Which row each row swaps with, under one turn or mirror
j_786: [-21   5   1  -1 -13 -10   4 -28  25 -22  -4 -18  37  47  14 -12  -9 -43
  17   8 -15  14  -2]
j_110: [-25   5 -18  10  -7 -19  16 -31 -11  -5  26 -42  23  31  14 -10  18 -15
  12   7  26  -7  11]
j_174: [-15  18  -2  -9 -17  -8   6 -28  33 -13  -8  -9  27  37   9 -16 -17 -40
  22  -7  -9  20 -18]
j_875: [ -3  -1 -13   2 -11 -24   4 -14  33 -17   9  17  23   1   9  -9 -21 -12
  14 -38 -11   9 -22]
j_119: [ -7 -19 -15   5 -10  -3  -3 -47  29 -10  38 -16  43   2  38   0   6 -34
  28   4  18  18  12]
j_712: [-22  -3 -13  21  -9 -23   1 -28  28   5   9   4  17  -7  22 -24  24 -13
  12  -4  51  11   4]
j_482: [-28  25   4   7   5  -2  -1 -13  16  14   5 -45  41  22  32  -8  12 -17
  24 -12  12   2  17]
j_933: [-35  21  15   6  11 -13  -3 -20   2   1  -6 -34   3  17   9   1   4  -4
  11   3  13  16 -13]
j_890: [-26  -2 -31  27  -4 -20   0 -37   3  -9  20 -16  27  11  16 -16  32 -25
   9  -2  43  -1  11]
j_225: [  2  -2 -31  15 -10 -16 -13 -28  15  -4   1 -21  48  -5  -2  28   5 -34
  14   2  45  29 -11]
j_421: [  1   8 -10   8 -16 -29  15 -17  15 -25  20  30  30   9   7   1  -5 -14
  14 -12  -7  -4 -25]
j_862: [-12 -23 -20  32 -11 -38  -9 -22  34   2   9  -8  43  -4  40  -6  -8 -30
   6   2  14 -20  14]
j_715: [-13   5 -46   8 -20 -30   4 -16  21 -12   1 -34  62  29  27  15  -4 -27
  10  11  -5 -12   0]
j_526: [-14  -2 -16   2 -24 -20 -11 -15  23   9   9 -43  37  42  24 -14 -29 -29
  34 -28   1   6  -3]
j_685: [  9  -7 -15  24 -41 -12  15 -17  21  -6  20  10  58  14   4  19   7 -30
  15   3  21  -5 -10]
j_429: [ -3  -9 -15  11 -20 -35   9   4  20   3   2  -3  55  -1   2  18  -5 -35
  13 -24  32   0 -34]
j_198: [-32  19  11  10   3 -17  -4 -16  -2   8   0 -33   8  24  10   2  10   4
   9   7  21   8  -7]
j_342: [-25  14  14  10  -8 -34  -3 -38  33   4  15   3  34  24  43  -7   3 -28
  41   5   2  10 -23]
j_302: [-32  31  11  14  11  -8   5 -18  -2   8   3 -40  24  19  13  11  16  -8
  13   2  12   4   1]
j_296: [-24 -17  -4  17  -5 -39   9 -20   3 -15   2   6  17   4   0  -9   2 -19
  -3  -3  41  12 -25]
j_451: [  5  -1  -5   8 -34 -23  15 -12  18 -20  25  25  46  15  10   6  10 -20
  15   7  14  -6 -13]
j_723: [ -7  33   3 -12  16 -40  -7  -3  19  -4  17 -28  27   5  10  -1 -11 -24
   9 -12  -9  -7 -19]
j_72: [  0   0 -13   2  -6 -25 -11 -18  33 -15  -4   4  13  -3  11  -3 -13 -13
  28 -38 -18  10 -15]
j_999: [-14  18  13 -11 -23 -15  -2 -20  30  13  10 -22  30  16  10   5 -31 -17
  27 -40   5  12 -15]
j_236: [ -5  -2 -48  14 -17 -28  -2  -4  23  -1   0 -34  59   5  17  32   3 -20
  12   3   9 -15  -5]
j_774: [ -8   5 -21   2  -1 -26 -12 -17  37  -4   4  -7  15   1   9 -15 -24 -16
  33 -43 -11   8 -13]
j_871: [-13   9 -11   8 -13 -23  -7 -45  11   7  24 -20  13   7  15  -4 -19 -13
  59 -17  14  31  -2]
j_632: [-14  16  -2  -7 -19 -13  -1 -29  34  -7  -2 -20  28  40   2 -14 -19 -38
  29  -4 -12  23 -19]
j_593: [  3   3 -34   7 -21 -35   4 -12  22  12  -1 -28  61  -2  14  36   4 -23
  20  -7   8 -13 -20]
j_21: [-11   2 -29  13 -32 -27  -5 -24  34   9   1 -14  71  14  16  17   1 -40
  12 -12  42  -6  -3]
j_752: [-19  -2 -31   1 -18 -14   4 -27  23 -23   0 -26  43  35  25  -1  -7 -38
   1  19 -16  -1   3]
j_530: [ 10  22 -10  -5  23 -30 -10 -11  25  -3   7 -39  19  -9   8  -1  -6 -36
   9 -15 -10   4  -4]
j_761: [-34   5 -12  16  -6 -22  14 -30 -14  -9  24 -43  24  30  15  -4  13 -16
  17   8  24  -4   9]
j_963: [  1   2 -49   4 -19 -29  -4 -14  23 -12  -2 -34  55  10  24  26  12 -26
  19   6  -2 -14   4]
j_195: [-27  -9   1  16   0 -29   1 -25   3 -12   3   1   5   6   0 -15   6  -9
  -1  -6  41  15 -20]
j_280: [  7  -9 -24  36  -8 -48 -10 -22  26  10   2  -8  35 -13  37   9  -5 -15
  26   4   9 -14   9]
j_121: [  2  -3   7   2  -5   6  -5 -17  30  -6  30 -17  51  13  25  11  17 -36
 -12   4  16   4 -12]
j_571: [ -8  20  10  -3  12 -23 -18 -33  10  -9   8  -5  43  13  15  23  -1 -14
  26  11  12  26 -37]
j_314: [  4  39 -30  -5  -5 -28   6 -33  11   5  17 -17   0  26   4  -6   3 -22
  23 -20  24   5 -26]
j_993: [ -2  -1 -26  16  -3  -9 -11 -30   6  -2   4 -28  50  -2  -4  32   7 -30
   7   5  42  22 -10]
j_64: [  5   1 -15  19 -40  -9  17 -17  17 -12  16  12  59  21  15  16   5 -26
  14   5  16 -12  -9]
j_791: [  3  22 -16  -8  23 -29 -10 -10  23  -5   7 -46  22  -8   6  -2 -11 -34
   8 -11  -7   8 -10]
j_472: [ -9  12  -8  10 -15 -15  -8 -39   7   7  22 -28  20  11  14   7 -22 -12
  56 -19   9  33   1]
j_207: [-18   3   1  12  -6 -24   0  -4  32  13  -7   9  35 -15  27  -6  18  -9
  12  -9  44  10 -11]
j_69: [-29   5  -8  14  -8 -23  11 -29 -15  -8  29 -44  24  39  17 -11  -1 -16
  18  -1  17  -4   7]
j_864: [-35  11  11   8   1 -21   5 -21  -8  -1   4 -20  -3   9   9   6   2   4
   9   1  14  14 -17]
j_332: [ -6   8 -24   2  -2 -24  -3 -17  23 -26   4  20  23   2  16  -4 -14 -12
  29 -32 -17   3 -21]
j_522: [-10  -1 -52   1 -19 -15   1 -13  20 -23  -1 -27  50  16  30  19  -1 -23
  10  10 -10  -9  -1]
j_141: [  4   2 -35  12 -17 -28   0  -2  16  10  -2 -29  59  -1   8  36   3 -21
  16  -9  19 -10 -22]
j_428: [-11  -3 -18  10  -8 -16 -10 -54  13  -1  33 -15  26   6  27  -2 -10 -25
  55  -6  20  31   8]
j_312: [-22  -4 -22  31 -12 -22   6 -30  12  -3  23  -6  27  -2  20 -11  30 -19
  14  -1  48  -3  14]
j_972: [  4 -12 -26  41  -7 -44 -12 -25  21   7   8  -6  37 -11  36   8  -8 -12
  28   2  10 -15   5]
j_605: [ -7  -3 -25   3 -12 -20 -11 -26  37  11  -1 -26  21  12  15 -20 -26 -24
  40 -43  -4  11 -10]
j_426: [-14 -19 -23  38 -19  -6  13 -39  13  12 -10 -20  14  12  22  28  -9 -28
   2  -6  22  -5  -3]
j_697: [-32  -6 -14  27  -4 -22  11 -27  16  -1  16  -6  18  -2  14 -15  31 -23
  14  -9  46   3  13]
j_485: [  3  -4 -20   1  -8 -19 -14 -29  41   9  -1 -20  25  10  13 -17 -21 -25
  29 -45 -10   9 -12]
j_269: [-31 -10   4  18   2 -31   7 -29   2  -8  -6   3   3   8   1 -12   4 -11
   3  -5  33  12 -24]
j_898: [  0   5 -10   4   8  -9 -18 -28   3  -7   8 -21  43   0   0  36  -2 -24
  13  11  29  32 -22]

j_314 swaps with j_426
j_472 swaps with j_225
j_871 swaps with j_993
j_421 swaps with j_752
j_999 swaps with j_21
j_121 swaps with j_342
j_195 swaps with j_761
j_207 swaps with j_482
j_522 swaps with j_332

